Rotation paths and how fast each direction turns (degrees a step)
Each turn is a multiple of 5 degrees from 10 to 175, or 0.
Each row of a path follows its step; steps can be skipped.
path 1
step 9: [-2.70  0.77 -1.91 -0.82 -0.58 -0.89 -0.67  0.80  0.62  1.36  0.60  0.29
  0.63 -1.68 -0.06  0.75  2.92  1.82  1.93  0.38 -0.77  2.68  0.57 -0.52
  0.15  1.26  1.15 -0.65 -1.45  0.07 -1.76  1.14 -0.11  0.35 -0.02  0.54
  0.64 -3.42 -1.37  1.06  0.25 -0.55  0.90 -0.15  1.50 -0.06 -1.92  0.79
  3.28  0.06 -0.54 -1.33 -1.23  0.13 -0.71 -0.36  0.84  0.34  1.21 -1.47
  1.17  1.66]
step 10: [ 0.58 -1.64 -0.37 -0.60 -0.09 -0.34  3.23  0.59  2.28  0.71  0.73 -1.00
 -0.57  1.30 -0.35  1.99 -0.78  1.20 -0.58 -0.67 -0.77  1.03 -0.99  1.13
 -0.76 -0.22 -1.25 -1.83  0.03  0.09  1.70 -2.01  2.21 -0.74 -0.57  2.73
 -0.75  0.42 -0.30  0.70 -1.13 -0.21 -0.72  0.00 -0.47 -3.16 -2.14  1.62
  1.55  1.95 -1.46  0.63  0.77  0.54  0.92 -0.33  1.44 -1.28  1.11  1.33
 -2.07  0.19]
step 11: [ 0.14  0.37 -1.44  0.32 -0.69 -0.91  0.05  2.49  1.17  2.11 -0.09 -0.16
  0.15 -0.03  1.92 -0.15  0.69 -0.38  2.46  0.58 -0.41 -0.30 -0.80  0.44
  0.13 -1.46 -2.09  0.89 -0.64 -0.47 -0.57  0.27 -0.16  1.71  0.37 -1.50
 -0.05 -0.90 -1.95  2.06  1.17 -0.59 -1.06  0.82 -2.01  1.37 -2.57 -1.20
  0.23 -0.43 -1.95 -1.04 -3.33 -0.41  0.04 -1.94  0.07  1.16  2.26 -0.20
 -0.04  2.89]
step 13: [ 0.43  1.01  0.24  1.61 -1.15 -1.53 -2.08  0.65  2.19  0.16  1.04 -1.59
  0.39 -0.85  1.97  1.99  0.45  0.13  0.68 -0.91 -1.70  0.02 -0.93 -0.88
  1.08  0.14 -1.32 -1.51 -0.20  0.35 -1.49  0.84  0.52  0.43  0.05  1.59
  2.94 -0.38  0.43  0.08  0.68  1.72 -0.79  0.33 -1.11 -0.42 -1.03  0.21
  1.70 -0.57 -0.84 -1.98 -1.14  0.85 -0.28 -0.81  2.76  1.43  3.10 -1.82
 -2.50 -0.37]
step 14: [-0.33  1.61  0.04  2.59  0.46 -0.86  1.99  1.47  1.14  1.16  0.79  0.68
 -1.87 -0.54 -0.50 -1.46  0.52  0.13  0.64  0.36 -0.34  1.59 -2.71  2.74
 -1.35 -1.17 -1.30  1.06 -0.98 -0.14 -0.02  1.54  0.12 -0.26  0.66  0.00
 -0.72 -1.21  0.35 -1.44 -1.46 -1.41  0.94  0.82  0.83 -2.68 -2.28  0.74
  2.09  0.36 -1.92  0.65  0.46 -1.63 -0.96  1.11  1.73 -1.41  0.81  1.27
  1.37  0.81]
step 17: [ 1.52 -0.69 -1.14 -0.61 -0.36 -0.65 -0.40  2.79  0.00  0.00  0.62 -0.76
 -0.09  0.43  1.36  0.95  0.27 -0.54 -1.90 -2.04 -1.01  2.12 -2.29 -0.92
 -0.49 -0.99 -1.38  0.31  2.01  0.62 -0.51  1.56  2.50 -0.80  1.54  3.11
 -0.65 -1.34 -1.36 -0.17  1.17  1.30 -0.59 -1.24 -1.77 -0.45 -0.70  1.58
  2.80  1.00 -0.66 -0.23  1.62  0.29  1.51 -1.09 -0.30 -1.32  1.65  0.64
 -0.28  0.74]
step 19: [-0.10 -0.41  0.38  0.76  0.71 -0.07  0.15  0.80 -1.02  0.08  1.63 -0.54
 -0.44 -1.76  0.72 -0.30 -0.34  0.39  2.21 -0.28 -1.26 -1.31 -1.12  1.77
 -3.42 -1.15 -2.18  0.43  0.84 -1.56  0.06  1.47  1.63 -0.27 -1.74  1.11
  1.31 -2.47 -2.03 -0.99  0.55  1.22 -1.71 -2.59  1.62  1.48 -0.09  0.52
  2.33  0.35  1.15 -0.22  0.94 -0.30 -0.44 -2.20  0.31 -1.85  1.24  0.46
  0.91 -0.17]
step 20: [-1.61  1.18  1.23 -0.30 -2.12 -0.02  0.09  0.02  3.15 -0.83  1.37  0.15
  0.24 -0.01  2.26  2.87  1.77  1.79 -1.57 -1.83  0.21  1.82 -1.53 -1.70
 -0.08  0.27 -0.05 -1.08  0.41 -1.84  0.24  2.68 -0.86  0.72 -1.67  0.92
  1.69 -0.15  0.20 -0.12 -0.55 -1.00  0.77  1.85 -0.22 -0.29 -1.04  0.53
  1.88  1.40 -0.42 -1.90 -1.05  0.51 -1.16 -0.68  1.88 -0.02 -0.98 -0.72
  0.64  0.74]
step 24: [ 1.71  1.73  0.19 -0.35 -1.10 -2.16 -0.69  0.79  1.00 -2.26 -0.45 -1.73
  1.05 -2.11  0.65  0.26  2.61  0.45  1.00 -1.30 -1.76  1.79 -1.38 -0.75
 -1.54 -0.34 -0.36 -0.89  0.56 -1.06  1.70  1.06  0.06  0.60  2.87  2.86
  1.16 -1.76  0.75  0.45  0.21  1.13  0.50  0.58  0.03  1.77 -0.76  1.09
  1.97  1.33  0.23 -0.27 -0.89 -0.76  0.08  1.64  0.37 -1.77  1.59  0.64
 -0.78 -0.08]
Speeds:
[ 0.02 -0.06 -0.68  0.41 -0.27 -0.30  0.01  0.24  0.11 -0.13 -0.11  0.50
 -0.29  0.35  0.22  0.34  0.19 -0.09 -0.03 -0.70  0.75 -0.26 -0.10  0.16
  0.76 -0.12  0.58  0.46 -0.08 -0.26  0.11  0.40 -0.04  0.04  0.24  0.52
 -0.62 -0.33  0.31 -0.18  0.03  0.04  0.29  0.16 -0.39  0.39  0.00 -0.12
  0.15 -0.16 -0.05  0.49 -0.60 -0.32  0.01 -0.27 -0.02 -0.08 -0.19  0.31
  0.90 -0.15]	120
[-0.02 -0.31 -0.42 -0.50 -0.06  0.31 -0.23  0.35  0.53  0.76 -0.09  0.24
 -0.22 -0.12  0.42 -0.01  0.44 -0.26  0.23  0.03 -0.88  0.09 -0.05 -0.07
 -0.03 -0.04  0.29  0.08  0.62  0.14  0.31  0.33 -0.24  0.75  0.22  0.26
 -0.05  0.19  0.32  0.34  0.18  0.01  0.01  0.02  0.51 -0.39  0.35 -0.05
 -0.29 -0.10 -0.10  0.07  0.45 -0.31 -0.85  0.22 -0.49  0.44 -0.16  0.45
  0.21 -0.26]	120
[-0.46  0.23  0.25  0.66 -0.35  0.13  0.17 -0.18 -0.21  0.26 -0.02  0.24
 -0.23 -0.13  0.43  0.08  0.13 -0.31 -0.82  0.53 -0.34  0.59 -0.43 -0.08
 -0.43 -0.23  0.29  0.19  0.76  0.09 -0.46  0.18 -0.27 -0.24  0.01 -0.10
 -0.13 -0.13 -0.95 -0.11 -0.11 -0.54  0.62 -0.57 -0.33  0.02 -0.07 -0.39
 -0.07 -0.20 -0.01  0.10 -0.19 -0.19  0.29 -0.23 -0.34  0.25 -0.08  0.08
  0.15  0.35]	130
[-0.58  0.16 -0.02 -0.03  0.25  0.39  0.48  0.50 -0.12  0.50  0.36  0.20
  0.05 -0.35 -0.41  0.09  0.27  0.89 -0.59 -0.15  0.29  0.23 -0.10 -0.35
 -0.07 -0.53  0.18  0.20 -0.87  0.09 -0.18 -0.62  0.33  0.18 -0.36  0.43
  0.23 -0.11  0.42  0.61 -0.47 -0.19  0.05  0.00 -0.12 -0.28 -0.10 -0.28
 -0.07 -0.16  0.01  0.02  0.29  0.00  0.14  0.05 -0.55  0.34 -0.01 -0.36
  0.38 -0.34]	60
[-0.24 -0.26 -0.42  0.25 -0.23  0.41 -0.78 -0.22  0.10  0.28  0.43 -0.05
  0.48  0.23  0.76  0.16 -0.03 -0.38  0.51  0.04  0.55  0.36 -0.76 -0.14
  0.17 -0.07  0.20  0.07  0.02 -0.12 -0.20 -0.07 -0.14 -0.14 -0.21 -0.86
 -0.28 -0.08  0.23  0.44 -0.43 -0.30 -0.07  0.54  0.34  0.18 -0.38  0.18
 -0.43 -0.02 -0.12 -0.10  0.00  0.11  0.07  0.19  0.08  0.13  0.17 -0.93
 -0.15 -0.24]	155
[-0.50  0.50  0.27  0.63 -0.20  0.24  0.46 -0.21  0.28 -0.36  0.18  0.58
 -0.04 -0.66  0.24  0.13  0.00  0.34  0.25  0.10  0.04 -0.24  0.03  0.29
  0.03  0.35  0.15 -0.33  0.15 -0.21  0.33  0.24  0.50  0.20 -0.24 -0.04
  0.09 -0.24  0.04 -0.58  0.30 -0.20  0.21  0.01  0.70 -0.32  0.06  0.45
  0.47 -0.82 -0.13  0.23 -0.33  0.24 -0.48  0.48 -0.28 -0.36 -0.06 -0.50
 -0.27 -0.45]	65
[-0.20 -0.10 -0.25  0.06  0.28 -0.04  0.02  0.31  0.16  1.05  0.29 -0.33
 -0.02  0.11 -0.04 -0.15  0.14 -0.28  0.00 -0.31 -0.53 -0.20  0.19  0.22
  0.34  0.29  0.14 -0.38 -0.19  0.02  0.40 -0.10  0.13  0.01  0.27 -0.52
  0.35 -0.25  0.00 -0.13 -0.21  0.29  0.67  0.19 -0.30 -0.70 -0.20 -0.04
  0.20 -0.54  0.33  0.63 -0.05  0.22  0.32 -0.90  0.34 -0.43 -0.12 -0.42
 -0.18  0.61]	10
path 2
step 6: [ 1.52  1.72  1.39 -0.79 -0.25 -0.61  1.36 -1.29 -1.59 -0.27  0.37 -1.05
  0.86 -4.01 -1.67 -0.12  2.22  0.18 -0.83 -3.20  0.49  1.03 -0.94 -0.26
  1.17  0.79  0.87 -1.20 -0.02  2.31  0.54 -2.38 -2.03  2.34 -0.74  0.20
 -1.29  1.46 -0.15 -0.46 -0.51 -1.61 -1.20 -0.54 -1.18 -0.49 -1.01  0.68
  1.61  1.50  0.33 -1.88  1.78  1.99  0.71  1.28  0.48  1.48 -0.55  0.46
  0.59  0.96]
step 12: [-0.32 -1.68  0.16  1.41  0.21  1.65 -0.77 -1.42  1.06  0.34 -0.45 -2.45
  0.36 -2.34 -0.44  2.54  1.93 -0.84 -1.40 -0.81  0.71  1.54 -0.03 -1.76
 -0.54  2.68  1.43  0.39  0.60 -0.11 -0.52  1.26 -0.99  1.48  1.74 -0.28
  2.22  0.98  1.03 -0.05  0.45  0.33  1.38 -1.39  1.04  3.50 -2.23  0.77
  0.83 -1.19  0.31 -0.43  1.62 -0.05 -1.20  0.56  0.45 -1.68  0.22 -1.53
 -2.75  0.26]
step 15: [ 1.11 -0.99 -1.82  0.89 -0.13 -1.55 -2.40 -1.19 -0.91 -0.38 -0.66  0.12
 -2.09  2.54 -1.75 -3.00  0.72 -0.66  1.49 -0.28  1.33 -2.12  2.09  1.45
  1.31  0.41 -0.83  0.49  0.20  2.43 -1.77 -0.51 -0.47  0.70 -0.94 -0.26
  1.17 -1.13 -1.76  0.95  0.70 -1.02  0.15  1.00 -3.21  1.70 -0.46  1.66
  0.65  0.48  0.00 -0.15 -0.44  1.26  1.26  0.60  0.50 -2.28 -2.07  0.64
 -1.35 -0.06]
step 16: [-2.47  1.65  0.16  1.00 -2.05 -0.41  1.13  0.67 -0.11  0.69 -0.19  0.62
  2.00 -1.30  2.76 -1.83  0.30  1.28  2.97 -0.02  1.04 -0.56  1.91  0.62
 -0.99  0.95 -0.41 -0.08 -2.82 -1.07  0.40 -1.13 -2.39 -0.64 -1.67  1.28
  0.42  0.50 -0.67  0.58  2.02  0.20 -3.01  0.21  0.27 -0.37  0.25  0.57
 -0.98 -0.36  0.20  0.77  3.58  0.93 -0.01  2.31  0.42 -1.06 -1.24  0.43
 -0.87 -0.36]
step 17: [ 0.23  0.48 -0.59 -0.54 -0.68  0.58  0.39 -1.58  0.07  0.47 -1.13 -2.64
 -1.31  0.37  0.73  1.27  0.54 -0.09 -0.14 -3.47  0.48  0.73  2.88 -0.54
  0.28  0.37 -1.54  1.54 -1.71 -0.68 -0.66 -1.58 -0.93  2.05 -0.03  2.44
  0.98  0.87  0.25 -2.30 -1.32 -0.74  2.14  0.50  1.08  0.89 -1.22  0.98
  2.39 -0.16 -0.37  1.73  1.84  0.23 -3.03 -1.08 -1.11  2.15 -0.68 -0.50
 -1.33 -1.22]
step 19: [ 0.89 -1.91  0.99  1.34 -0.70  1.98  0.25 -1.36 -1.46 -1.44 -1.42  0.71
  1.19 -2.74 -1.46 -0.96  1.15 -1.06 -2.86  0.59 -1.71  0.04  0.28  0.46
 -2.54  1.21  0.82  0.69 -0.82  1.18 -2.52 -1.77  0.30 -0.84  1.42  1.06
  1.51 -0.78  1.64 -1.08 -0.56  1.21 -2.35  1.39 -0.45 -0.20 -0.32  0.12
 -0.97  2.11 -1.30 -1.07 -1.04 -1.05 -2.95 -0.12  1.37  0.05  1.34 -1.37
 -0.13  0.07]
step 21: [ 0.11  1.58 -0.55 -0.08 -0.10 -1.68 -0.26 -1.51 -1.22  1.68 -0.22 -1.76
 -0.48 -2.10  0.48 -1.12 -2.03 -0.14 -0.01  1.58  1.09 -0.32 -1.04  0.64
  0.74 -0.04  1.56 -0.16 -1.01 -1.29 -2.54 -0.28 -1.61  0.58  0.37 -0.06
  2.54  1.30 -0.09  2.53  1.26  2.11 -1.34  0.43 -0.10 -0.50  2.38 -1.43
 -1.30  1.02  0.88  3.28 -0.28  0.77 -0.33  2.73 -0.44 -1.19 -3.04 -0.18
 -0.90 -1.05]
step 26: [-1.51 -1.48  0.17  1.24 -2.31  0.04 -1.12  0.56 -1.35 -0.93 -1.08 -0.20
 -1.83 -1.84  0.22 -2.26 -0.25 -2.67 -1.18  2.70 -0.13  1.08  2.33  1.34
  0.64 -1.09 -1.07  1.32  1.20 -1.09 -1.81  0.43 -1.93 -0.08 -0.24  0.70
  1.01  1.75 -0.76 -0.29  2.65  1.28 -0.79 -1.15 -2.84 -0.98  1.58 -0.28
  0.74 -0.44 -1.02  2.60 -1.43 -1.92 -0.07 -0.38  0.43  0.84 -0.83 -0.46
  0.29 -1.06]
step 27: [ 2.92 -0.15 -0.41  1.10 -0.66 -1.55 -1.79  0.61 -2.05 -1.83 -0.41 -1.94
  0.55  0.07 -0.08  0.75  2.37  1.03  0.32 -0.04  0.78 -1.15  0.10  1.35
 -2.32 -0.02  0.87 -1.63 -0.93  0.07 -1.22 -1.23 -2.41  0.17  0.51 -0.12
  0.35  0.81 -2.19 -0.74  0.39  1.20 -1.39  0.76  1.20 -0.36 -0.93  1.99
 -1.55  0.42 -0.31  1.75  2.11  0.05 -0.53 -1.81 -0.79 -1.22 -0.85 -0.35
  3.95 -2.26]
Speeds:
[ 0.84  0.04 -0.14 -0.56  0.33  0.66 -0.62 -0.03 -0.41  0.02  0.16  0.15
 -0.06  0.01 -0.38  0.02  0.57  0.18 -0.15  0.32 -0.34 -0.37  0.20 -0.37
 -0.41  0.06 -0.11  0.36 -0.07  0.54  0.26 -0.25 -0.53 -0.37 -0.05 -0.34
 -0.53  0.05 -0.03 -0.19  0.34 -0.16 -0.26  0.24 -0.44 -0.16  0.02  0.46
  0.00  0.29 -0.64 -0.34 -0.39  0.20  0.15  0.45 -0.26  0.10  0.15  0.21
  0.73  0.25]	85
[-0.23  0.53  0.11 -0.05 -0.35  0.36  0.09  0.13  0.62  0.58 -0.30  0.09
  0.37  0.04 -0.27  0.31 -0.37  0.08  0.07 -0.94  0.25  0.22 -0.36 -0.23
  0.09 -0.53  0.49 -0.09  0.09  0.31  0.02 -0.55 -0.78  0.13  0.00  0.30
 -0.21 -0.05  0.28 -0.13  0.09  0.01  0.41  0.15  0.67 -0.31  0.17  0.20
 -0.02  0.32 -0.13  0.41 -0.46  0.48  0.04 -0.19 -0.15 -0.07 -0.56  0.19
  0.61 -0.29]	100
[-0.01 -0.13  0.23  0.27 -0.63  0.09  0.20  0.34  0.15 -0.18  0.03  0.26
 -0.29  0.08  0.13 -0.21  0.16 -0.10  0.27 -0.08 -0.38 -0.69 -0.36  0.38
  0.15  0.36 -0.10  0.02  0.32  0.12  0.22 -0.19  0.26  0.44 -0.42  0.29
 -0.17 -0.01  0.10  0.58 -0.14  0.44 -0.26  0.15 -0.33 -0.17  0.21  0.03
 -0.32  0.53 -0.50 -0.09 -1.09  0.39 -0.21 -0.30 -0.52 -0.47  0.22  0.43
 -0.84  0.10]	70
[-0.62  0.26 -0.31 -0.17 -0.05  0.09 -0.57  0.23 -0.17 -0.31 -0.48  0.41
  0.05 -0.59 -0.58 -0.26  0.13  0.28 -0.24  0.10 -0.17  0.63 -0.42  0.41
  0.18 -0.14 -0.26  0.01  0.04 -0.43 -0.51 -0.35  0.39  0.11  0.21  0.13
 -0.33  0.13  0.35 -0.09 -0.23 -0.21 -0.20 -0.55  0.11  0.64 -0.64 -0.10
  0.03 -0.51  0.07 -0.35 -0.54  0.45 -0.24  0.26 -0.71 -0.06  0.22 -0.14
  0.32  0.02]	60
[-0.10  0.31  0.92 -0.29  0.44 -0.36 -0.36  0.23  0.16 -0.20 -0.45  0.05
  0.32  0.32 -0.69  0.29 -0.12 -0.12  0.42  0.29  0.16 -0.30  0.35  0.49
 -0.63 -0.29 -0.56 -0.35  0.36  0.31  0.15  0.53 -0.05  0.00 -0.04 -0.50
 -0.27 -0.15  0.14  0.14 -0.38 -0.02  0.41  0.26 -0.07  0.29  0.01  0.19
  0.76  0.05  0.23  0.16  0.11  0.47  0.03  0.13 -0.07 -0.21  0.01  0.19
 -0.41 -0.65]	145
[-0.62 -0.04 -0.16 -0.10 -0.24  0.04  0.08  0.23 -0.01 -0.17  0.83  0.08
 -0.23 -0.10  0.16  0.01 -0.44  0.51  0.66  0.32  0.37 -0.28 -0.04  0.08
 -0.16 -0.18  0.27 -0.53 -0.08  0.59  0.96  0.30  0.08  0.53  0.46 -0.18
  0.26 -0.20  0.05 -0.66 -0.12  0.44 -0.15 -0.06 -0.19  0.32 -0.45  0.00
 -0.39  0.12 -0.17  0.29  0.09  0.01 -0.39  0.38 -0.22 -0.25  0.29 -0.28
  0.68 -0.06]	160
[-0.18 -0.33 -0.03  0.18  0.20 -0.18  0.14  0.18  0.42 -0.20 -0.37 -0.68
  0.42  0.13 -0.05  0.80  0.14  0.65 -0.01  0.06 -0.14  0.23 -0.37 -0.07
 -0.46  0.37  0.55 -0.12  0.24 -0.34  0.25 -0.34 -0.17  0.06 -0.03 -0.30
 -0.32  0.78 -0.70 -0.12 -0.06  0.57 -0.52 -0.07 -0.13 -0.33 -0.15  0.40
 -0.17 -0.36  0.48 -0.40  0.10  0.24 -0.25  0.49  0.23 -0.37 -0.19  0.44
 -0.18  0.25]	170
[ 0.08 -0.63  0.25 -0.28 -0.10 -0.61  0.19 -0.04  0.29 -0.24  0.10 -0.09
 -0.63  0.29 -0.25 -0.67 -0.18 -0.15 -0.57 -0.29 -0.80 -0.18 -0.12  0.06
  0.17 -0.57  0.04  0.10 -0.07  0.60 -0.28 -0.15 -0.04  0.66 -0.25 -0.21
  0.15  0.07 -0.71 -0.31  0.06 -0.12  0.39 -0.12  0.48  0.10 -0.30  0.95
  0.41 -0.17 -0.07 -0.19  0.00 -0.10 -0.47  0.10  0.02  0.06 -0.08 -0.23
  0.05  0.21]	155
